Named turns come first, each shown by rows before and after it. Which turns, in which order, take the first row of each pair that follows to the second? Write the first one first, as in the answered first pair.
Dat:
[ -7 -44 -19 -37  38 -45  13   0] -> [  0 -48  -7   1  44 -49  25   3]
[-17 -45 -22  14  -3 -31 -27  18] -> [-23 -40 -17  40  -1 -30 -12  14]
[ 13 -20 -30 -67   1 -23 -23  -4] -> [ 20 -49 -24 -41   6 -38 -12  26]
nukud:
[  0 -23  -9 -21   2 -21  -8  -6] -> [ -4  26   1   4  12 -13  12 -22]
[ 37  40  12  51  49 -22  50  11] -> [ 18 -61 -12 -63   7 -41 -15  31]
[12 15 -7 31  1 16 22 22] -> [  4 -24 -19 -18  -6   9  -6  30]
Napo:
[ -7  51   1 -33 -11  23  -9 -24] -> [-17  24   9 -25 -38  29 -23 -16]
[ 20 -37 -19  -1  28 -35   9  28] -> [ 19   8 -26   1  48 -35  22  -2]
[-31 -47  22   3 -37  19 -19 -14] -> [  6 -55   3 -24 -14  11  -3  40]
Then:
Each pair is 2 to 3 turns apart.
[33 36  5 25 25  8 34 15] -> [ -2  16  26  55 -21  19  10 -11]
Napo then Napo
[51 36 -1 -5 27 25 32 67] -> [-17 -81  23  38 -44 -13 -15  26]
Napo then Napo then nukud
[ 13  52 -12 -16  42   3  17 -14] -> [-17 -41  11   4 -38  18 -17  25]
Napo then Napo then Napo
[-15 -20  -8 -64 -41  15 -39 -22] -> [ 19 -59   0 -51 -20  -2 -23  35]
Napo then Dat
[-25 -26  13   0 -39  23 -40 -11] -> [ 19 -21  11   0 -14  33 -13  53]
nukud then Napo then Napo
[ 38   3 -16 -46  13   5  -2  10] -> [ -1   3 -12 -46  -7   9 -15 -42]
Napo then Napo then Dat
[ 31 -51 -10  -7  19 -31 -22  58] -> [ 44  -5   2  52  37 -25   6  47]
nukud then nukud
[ 19  41  23 -73  -1  50  -7  84] -> [ 21  87  18 -54  42  34  19  53]
Dat then Napo
[  6 -73  33 -19 -69  32 -37  65] -> [ 38   8  55  88 -22  37  26  66]
nukud then Dat then nukud
[ 10 -73  -3  16   6 -40   8  59] -> [  1 -53 -33 -28  49 -66   8  11]
Napo then Napo then nukud
[ 20  18 -14   5  80 -62  35 -42] -> [-25 -38  -6   1  31 -69   4 -80]
nukud then Napo then Napo
[  2 -44  17  22 -41  11   0  44] -> [  0  59  -4  20  26   2  34 -30]
Napo then Napo then Napo
[-42 -20   7  41 -12 -18  -1 -45] -> [ -1  42 -27 -62  17  19  -3 -15]
Napo then Napo then nukud
[-11  -8  38  40   5  -5  10 -40] -> [ 20 -52  27  20   5 -15   8  30]
Napo then Napo
[  6 -45  51  64  19 -13  -6  78] -> [ 11  43  34  59  82 -31  31  29]
Napo then Napo
[37 -5 22 42 21  6 25 58] -> [27 52 11 30 42 13 34  6]
Napo then Dat
[  6  49  -8 -39  16  13   1 -23] -> [ 16  -1 -16 -59  11  -2  -8  19]
Dat then Dat
[-13  67  15  45  16   8  17 -57] -> [-32  47  -4 -51  -9  15 -24 -64]
nukud then nukud
[ 6 31  4 43  9  0 19 -6] -> [ -5 -13  12  46 -19   6   7  13]
Napo then Napo
[-47  67   9 -38 -26  29 -32 -37] -> [ -9 -26  19 -34 -50  22 -38  72]
Napo then Napo then Dat
[ -9  37  24  30  -2   3  19 -17] -> [ 24 -10  16  15  -6   3  13  52]
Napo then Napo then Napo
[ 22  37  -5 -26   5  25  16  19] -> [-15  -1  10  -4 -39  42  -7   8]
Napo then Napo then Napo
[ 22  30  -9 -49  24   1 -16  46] -> [-38  11  18  -2 -40  23 -50 -23]
Napo then Napo then Napo
[-31  13  17   0  -4   5 -18 -84] -> [  2 -60  -3 -57 -15  -1 -39   4]
Dat then Napo then Napo
[ -2 -39  36  69 -15 -10  13  21] -> [-28  49  19   6 -14  30  -2 -63]
Dat then Dat then Dat
[26 15 -1 -3 21 18 -3 30] -> [ -2 -35   8  24   1   5 -20  18]
Napo then Napo then nukud
